Here are some points, one per row:
{ 0.7, -0.3,  0.7,  0.1, -1.6, -0.9,  1.0, -1.8, -1.1,  0.6, -1.2,  0.1}
{-0.6,  0.4, -0.1, -0.7,  0.4,  0.5, -1.8,  2.3,  0.5, -0.9, -1.8, -1.9}
{ 0.9, -0.3,  1.2,  0.4, -1.1, -0.8,  0.5, -1.0, -0.9,  0.6, -1.8,  0.9}
{-1.1,  0.5, -1.6, -0.4,  1.8,  1.2,  0.7, -0.4,  1.5, -1.0,  0.9, -1.3}
{-0.6, -0.2, -0.7,  0.2,  0.1,  0.1, -1.8,  2.5,  0.0,  0.4,  0.0,  0.7}
{-0.4,  0.3, -0.3, -0.1,  0.4,  0.2,  1.5, -1.4,  0.7, -0.3,  3.0, -0.6}
{-1.2,  0.0, -1.1, -0.2, -0.5, -0.3, -0.7,  0.5, -0.4,  0.5,  1.5,  1.8}
{ 1.1,  0.2, -0.2,  0.0,  1.5,  0.6,  1.3, -2.2,  1.3, -1.0,  1.9, -0.7}
{-1.6,  0.4, -1.8, -0.5,  1.4,  0.9,  0.4,  0.0,  1.2, -0.9,  1.2, -1.4}
{ 0.0, -0.2,  0.3,  0.1, -0.7, -0.3, -1.1,  1.4, -1.0,  0.6, -2.5, -0.4}
{ 1.6, -0.5,  0.8,  0.6,  0.7,  0.3, -1.5,  2.2,  0.2,  0.3,  0.6,  1.2}
{ 0.4, -0.4,  0.6,  0.3, -1.3, -1.0,  0.3, -0.5, -1.1,  0.9, -2.1, -0.1}
{ 0.9, -0.2,  1.3,  0.1, -1.3, -0.8,  1.1, -2.1, -0.8,  0.3, -0.8,  0.9}
{-2.1,  0.7, -1.7, -0.8,  1.0,  0.9, -0.4,  0.8,  0.9, -0.8,  0.4, -1.5}
{-1.0,  0.5, -1.2, -0.2,  1.5,  0.9,  1.3, -0.8,  1.5, -0.9,  1.5, -1.3}
{ 0.2,  0.0,  1.1,  0.1,  0.2,  0.3, -1.8,  2.5, -0.2, -0.1, -1.7,  0.6}
{ 0.6, -0.4,  1.3,  0.5, -1.1, -0.8,  0.3, -0.4, -1.0,  0.7, -1.8,  0.9}
{ 0.8, -0.4,  1.0,  0.4, -1.3, -0.8,  0.3, -0.5, -1.1,  0.8, -1.9,  0.6}
{-1.2,  0.5, -0.7, -0.8, -1.0, -0.4,  0.5, -1.6, -0.6, -0.1,  2.0,  1.3}
{ 0.2, -0.2,  0.9,  0.4, -0.7, -0.4, -0.9,  1.4, -0.9,  0.7, -2.2,  0.3}
{ 0.7, -0.4,  1.1,  0.3, -1.2, -0.8,  1.0, -1.4, -1.0,  0.6, -1.4,  0.7}
{-1.3,  0.2, -0.9, -0.5, -0.9, -0.4,  0.0, -0.8, -0.6,  0.2,  2.1,  1.5}
{ 0.4, -0.3,  0.7,  0.4, -1.1, -0.6, -0.4,  0.5, -1.1,  0.8, -2.3,  0.2}
{-0.2,  0.1,  0.2, -0.2, -0.1,  0.2, -2.1,  2.4, -0.5,  0.0, -1.8, -0.9}
{-1.2,  0.5, -1.4, -0.3,  1.5,  0.9,  0.8, -0.7,  1.7, -0.7,  1.4, -1.2}
{ 1.7, -0.5,  0.5,  0.5,  0.7,  0.3, -1.8,  2.4,  0.3,  0.0,  0.3,  0.8}
{ 2.1, -0.5,  1.2,  0.4,  0.9,  0.4, -1.6,  2.3,  0.4, -0.2,  0.1,  0.8}
{ 0.8, -0.4,  0.9,  0.3, -1.3, -1.0,  0.8, -1.3, -1.0,  0.8, -1.5,  0.4}
{-0.4,  0.3, -0.6, -0.1,  1.0,  0.5,  1.3, -1.3,  1.1, -0.6,  2.8, -0.7}
{-0.7,  0.4, -1.2, -0.1,  1.0,  0.5,  1.4, -1.0,  1.2, -0.5,  2.3, -0.9}
{ 0.4,  0.2, -0.2,  0.0,  1.1,  0.4,  1.5, -1.7,  1.0, -0.7,  2.7, -0.6}
These points spread out most along one direction. How many in every 100 of the points above lie lower along it than each point below? Answers are rounded to whole numbers. More than half of the points above lie lower than the first one.
{ 0.6, -0.4,  1.3,  0.5, -1.1, -0.8,  0.3, -0.4, -1.0,  0.7, -1.8,  0.9} 84
{ 1.6, -0.5,  0.8,  0.6,  0.7,  0.3, -1.5,  2.2,  0.2,  0.3,  0.6,  1.2} 48
{-1.2,  0.5, -1.4, -0.3,  1.5,  0.9,  0.8, -0.7,  1.7, -0.7,  1.4, -1.2} 10
{-0.2,  0.1,  0.2, -0.2, -0.1,  0.2, -2.1,  2.4, -0.5,  0.0, -1.8, -0.9} 71
{ 0.4, -0.3,  0.7,  0.4, -1.1, -0.6, -0.4,  0.5, -1.1,  0.8, -2.3,  0.2} 94
{-2.1,  0.7, -1.7, -0.8,  1.0,  0.9, -0.4,  0.8,  0.9, -0.8,  0.4, -1.5} 29
{-0.6,  0.4, -0.1, -0.7,  0.4,  0.5, -1.8,  2.3,  0.5, -0.9, -1.8, -1.9} 42
{ 1.7, -0.5,  0.5,  0.5,  0.7,  0.3, -1.8,  2.4,  0.3,  0.0,  0.3,  0.8} 52
{-0.7,  0.4, -1.2, -0.1,  1.0,  0.5,  1.4, -1.0,  1.2, -0.5,  2.3, -0.9} 6
{ 2.1, -0.5,  1.2,  0.4,  0.9,  0.4, -1.6,  2.3,  0.4, -0.2,  0.1,  0.8} 58
{-1.2,  0.0, -1.1, -0.2, -0.5, -0.3, -0.7,  0.5, -0.4,  0.5,  1.5,  1.8} 39
{-1.1,  0.5, -1.6, -0.4,  1.8,  1.2,  0.7, -0.4,  1.5, -1.0,  0.9, -1.3} 16
{ 0.8, -0.4,  0.9,  0.3, -1.3, -1.0,  0.8, -1.3, -1.0,  0.8, -1.5,  0.4} 68
{ 0.9, -0.2,  1.3,  0.1, -1.3, -0.8,  1.1, -2.1, -0.8,  0.3, -0.8,  0.9} 55
{-1.3,  0.2, -0.9, -0.5, -0.9, -0.4,  0.0, -0.8, -0.6,  0.2,  2.1,  1.5} 35
{ 0.7, -0.3,  0.7,  0.1, -1.6, -0.9,  1.0, -1.8, -1.1,  0.6, -1.2,  0.1} 61
{-0.4,  0.3, -0.6, -0.1,  1.0,  0.5,  1.3, -1.3,  1.1, -0.6,  2.8, -0.7} 0
